In the data rows, 128 means zero.
Some points:
(89 61 107 97 140 155 115 130 98 135 96 136 120 103 202 120 109 74 166
 132 121 165 159 150 75 124 162 117 176 127 103 132)
(82 133 141 146 169 169 88 144 148 172 116 151 100 111 141 168 128 155 183
 185 144 116 79 123 91 157 113 118 120 145 107 173)
(111 134 169 110 117 116 82 139 140 150 91 135 152 131 69 148 130 177 145
 126 121 175 148 178 144 126 202 114 65 150 179 109)
(163 121 128 143 91 67 114 112 132 155 94 141 180 164 143 110 129 147 88
 104 90 159 159 121 100 149 132 140 106 146 156 161)
(185 138 120 172 156 134 126 155 163 137 106 120 148 127 158 121 133 165 103
 148 154 181 156 126 146 175 119 186 148 78 118 127)
(134 118 107 169 171 182 96 150 127 116 135 120 133 181 167 146 130 136 113
 162 126 159 152 144 119 180 185 183 117 74 97 56)
(111 174 105 146 153 87 161 137 185 97 139 121 112 113 102 83 163 110 68
 82 141 90 112 131 192 156 113 82 118 95 133 139)
(119 169 123 185 133 129 117 130 145 141 200 74 127 81 166 177 106 155 105
 89 86 118 113 156 175 178 75 161 80 106 149 98)
(127 46 199 170 122 107 146 133 135 108 199 147 127 197 104 175 122 117 61
 137 147 95 109 140 147 142 124 102 126 152 112 125)
(134 141 180 136 103 81 80 138 94 115 155 94 181 116 167 121 162 88 104
 81 96 81 138 164 172 136 130 97 153 161 86 137)
(114 135 108 133 125 93 129 159 97 149 122 139 130 195 122 145 144 148 143
 160 155 173 125 216 157 94 198 103 129 120 131 80)
(184 72 182 100 107 79 118 104 104 161 180 167 114 148 162 55 101 128 149
 127 129 154 156 129 86 112 191 127 125 141 143 80)
(129 88 132 151 107 215 152 184 40 104 68 102 170 185 171 106 135 169 126
 133 106 135 164 101 121 160 134 232 99 136 107 144)
(139 144 103 102 120 99 121 79 92 98 105 100 127 136 83 107 130 212 141
 107 138 138 149 136 170 112 90 87 118 148 142 81)
(104 132 144 103 151 162 126 104 120 89 86 156 64 148 121 129 119 149 160
 180 186 181 85 122 48 110 102 131 124 103 143 128)
(165 129 100 150 130 120 104 152 106 57 150 150 134 119 72 125 98 132 87
 90 114 126 114 158 128 82 153 159 130 147 122 103)
(148 142 129 139 153 90 113 131 170 168 80 125 92 132 165 68 113 107 118
 134 132 111 168 62 150 147 128 118 89 143 160 148)
(130 173 173 148 101 105 115 82 126 203 125 172 138 86 135 103 118 156 138
 145 128 118 151 99 182 103 125 129 134 96 116 98)
(126 127 111 112 60 124 83 186 111 139 153 139 152 161 83 123 103 197 159
 114 95 157 156 141 91 140 172 126 133 138 148 142)
(137 77 122 123 143 203 133 155 137 81 178 168 153 176 125 155 115 208 113
 126 119 143 127 168 126 161 163 145 101 116 130 243)
(75 125 102 124 144 150 152 130 124 171 121 138 157 170 137 142 162 192 146
 141 109 96 127 153 125 93 122 164 126 132 73 181)
(170 109 121 97 107 147 79 90 154 161 77 99 60 138 192 87 106 72 141
 124 76 156 129 126 110 123 156 120 128 171 157 145)
(99 59 119 117 111 160 168 113 79 131 127 115 157 126 94 102 154 149 142
 168 105 164 155 120 201 138 119 117 61 155 106 142)
(114 141 83 138 89 116 141 133 129 76 182 183 107 104 61 136 129 88 119
 120 174 133 147 153 103 137 154 114 121 200 112 140)
(93 165 134 123 86 106 94 158 116 142 139 141 107 125 169 148 66 136 105
 124 150 113 149 97 175 153 102 75 115 66 152 114)
(129 129 112 141 114 81 83 156 201 127 83 141 156 97 115 148 134 30 123
 90 163 161 94 67 111 131 85 162 181 132 150 87)
(120 119 93 76 149 183 89 117 163 103 173 167 96 92 163 170 98 161 177
 35 160 89 88 104 60 68 165 104 159 123 70 77)
(159 116 134 174 112 75 127 140 169 155 137 150 179 126 149 121 133 128 133
 114 114 134 164 109 87 153 202 186 104 140 153 140)
(158 128 122 124 87 107 130 117 109 135 113 111 149 138 110 142 103 110 118
 124 150 142 140 131 138 86 90 129 103 144 137 156)
(168 166 146 152 145 167 119 185 177 113 90 161 88 88 153 97 121 188 168
 149 91 164 105 109 171 188 127 123 148 92 107 95)
(173 157 145 131 81 115 200 125 107 101 125 184 137 154 61 206 140 67 118
 87 144 157 168 145 147 112 98 89 142 175 136 156)
(123 168 158 121 156 120 134 68 68 141 146 147 100 136 70 111 201 102 76
 94 120 117 95 154 199 123 79 38 125 160 151 101)
(122 138 112 148 149 77 145 97 147 159 131 77 99 98 78 124 177 164 158
 116 65 106 217 129 164 136 108 97 132 58 133 152)
(118 107 138 230 159 126 185 79 114 156 105 96 145 155 56 141 96 159 123
 213 138 132 96 86 195 160 138 113 112 99 179 99)
(88 159 87 160 138 138 150 151 209 65 74 117 152 103 108 214 137 170 100
 104 143 112 75 92 122 105 76 142 163 168 160 198)
(100 176 130 121 139 135 68 142 89 100 178 152 133 64 147 133 108 206 173
 156 98 110 145 95 142 112 184 80 116 86 134 82)
(94 78 133 153 95 84 115 141 79 74 168 167 139 187 125 140 145 134 146
 220 102 139 122 125 140 142 168 164 106 158 172 108)
(68 131 154 162 154 142 121 111 83 117 135 93 111 176 131 131 112 199 158
 152 129 105 125 124 123 114 132 109 95 133 101 110)
(110 196 113 156 107 142 127 111 152 86 173 94 77 117 76 119 173 96 95
 103 142 174 109 120 166 118 151 106 113 143 107 178)
(172 160 97 130 131 96 123 119 92 145 128 97 168 110 124 127 164 116 172
 118 89 103 153 122 147 121 131 80 73 74 138 142)
(116 85 142 142 133 134 131 128 190 147 40 101 154 121 218 159 134 135 110
 147 117 121 122 118 126 140 117 169 138 95 140 172)
(106 134 136 114 153 167 143 109 183 129 105 141 150 51 139 142 126 99 94
 82 132 95 138 97 69 104 58 141 133 159 133 145)
(113 121 106 138 170 159 124 96 119 132 137 125 122 157 94 128 139 175 224
 121 164 101 89 201 93 130 103 189 152 135 115 180)
(111 97 170 90 122 171 164 122 88 119 125 104 89 67 133 136 146 79 138
 79 164 86 103 81 75 120 105 116 137 139 134 122)
(179 161 156 150 141 110 115 130 127 122 169 96 147 148 75 125 191 131 58
 149 159 114 85 97 164 146 41 110 98 165 182 139)
(120 81 115 74 150 143 152 106 88 194 97 84 141 154 110 69 124 169 137
 178 102 130 73 183 81 95 86 135 113 98 104 72)
(166 150 172 183 84 112 92 148 151 156 122 180 140 117 161 97 90 154 145
 144 143 119 158 118 151 100 127 154 156 93 149 157)
(114 114 83 125 127 163 133 113 154 43 131 150 87 122 151 128 91 105 80
 157 122 104 97 87 75 121 91 165 185 155 50 154)
(163 122 98 87 136 86 156 131 71 121 123 128 96 62 121 128 73 99 105
 115 158 133 135 143 107 117 126 77 147 158 154 93)
(118 82 157 68 170 95 160 105 114 195 111 186 173 197 120 107 156 135 72
 119 114 157 64 162 128 131 152 153 138 100 110 217)
(122 110 80 115 95 206 139 173 120 66 157 131 132 98 152 173 132 67 140
 125 112 101 92 117 73 106 89 113 181 106 120 154)
(143 120 138 120 163 133 155 143 126 186 123 120 160 158 160 99 120 100 116
 140 109 184 176 114 152 151 130 132 97 135 95 112)
(102 152 99 116 153 147 180 55 125 190 93 141 95 120 188 166 183 60 187
 134 116 114 133 105 110 168 110 74 140 95 109 161)
(174 108 91 73 164 201 133 147 161 193 110 123 59 132 174 111 132 156 159
 148 101 69 123 141 178 132 157 191 143 126 145 52)
(102 107 183 76 200 146 171 103 94 128 165 105 83 81 138 187 99 41 148
 150 165 101 73 111 110 136 143 144 168 121 96 65)
(109 180 142 151 99 98 88 143 160 135 117 114 70 109 135 155 104 68 152
 141 139 74 126 109 54 115 112 102 151 182 102 46)
(130 168 121 134 118 115 141 114 111 90 181 65 121 102 101 107 107 173 135
 81 104 90 112 142 143 139 162 114 151 97 69 65)
(138 174 91 149 161 94 114 106 138 159 103 89 90 99 138 108 92 152 103
 120 177 143 142 80 143 135 101 139 92 107 152 155)
(132 136 118 113 103 99 171 171 118 105 190 94 143 126 133 82 131 85 113
 109 99 124 144 176 144 81 184 128 144 139 134 111)
(106 96 180 88 128 159 144 159 124 102 137 139 134 117 131 129 136 38 117
 101 129 98 149 94 51 86 96 157 188 143 191 153)
(119 176 108 155 102 129 135 160 157 74 157 109 173 115 111 92 81 109 121
 80 86 115 125 171 152 126 145 153 108 108 106 119)
(107 91 134 57 119 116 114 107 122 144 86 179 92 152 126 140 150 86 140
 187 169 170 111 92 90 109 76 131 103 165 110 163)
(120 108 160 23 158 152 126 67 156 69 79 137 140 166 93 103 114 80 167
 184 208 135 103 134 140 94 116 98 169 158 100 105)
(175 130 113 152 107 88 109 156 146 165 99 126 199 127 116 141 177 117 105
 109 132 131 188 162 124 148 127 146 116 65 197 176)
(151 140 112 116 60 113 162 140 148 125 178 65 160 106 127 79 144 109 95
 104 112 131 134 162 145 132 165 120 160 144 112 129)
There is one direction along which these points spread out most. Take the direction at right angles to it along which they spread out most. Go by this last direction. How far along it is each point below, from 0 to 99? The average is 50, and the first point in the table lies past the average. One standard deviation of the points above along it is 16.
(185 138 120 172 156 134 126 155 163 137 106 120 148 127 158 121 133 165 103
 148 154 181 156 126 146 175 119 186 148 78 118 127) 63
(173 157 145 131 81 115 200 125 107 101 125 184 137 154 61 206 140 67 118
 87 144 157 168 145 147 112 98 89 142 175 136 156) 23
(122 110 80 115 95 206 139 173 120 66 157 131 132 98 152 173 132 67 140
 125 112 101 92 117 73 106 89 113 181 106 120 154) 46
(129 88 132 151 107 215 152 184 40 104 68 102 170 185 171 106 135 169 126
 133 106 135 164 101 121 160 134 232 99 136 107 144) 85
(114 141 83 138 89 116 141 133 129 76 182 183 107 104 61 136 129 88 119
 120 174 133 147 153 103 137 154 114 121 200 112 140) 29
(163 122 98 87 136 86 156 131 71 121 123 128 96 62 121 128 73 99 105
 115 158 133 135 143 107 117 126 77 147 158 154 93) 33
(120 108 160 23 158 152 126 67 156 69 79 137 140 166 93 103 114 80 167
 184 208 135 103 134 140 94 116 98 169 158 100 105) 56
(120 81 115 74 150 143 152 106 88 194 97 84 141 154 110 69 124 169 137
 178 102 130 73 183 81 95 86 135 113 98 104 72) 75
(174 108 91 73 164 201 133 147 161 193 110 123 59 132 174 111 132 156 159
 148 101 69 123 141 178 132 157 191 143 126 145 52) 75
(119 169 123 185 133 129 117 130 145 141 200 74 127 81 166 177 106 155 105
 89 86 118 113 156 175 178 75 161 80 106 149 98) 35
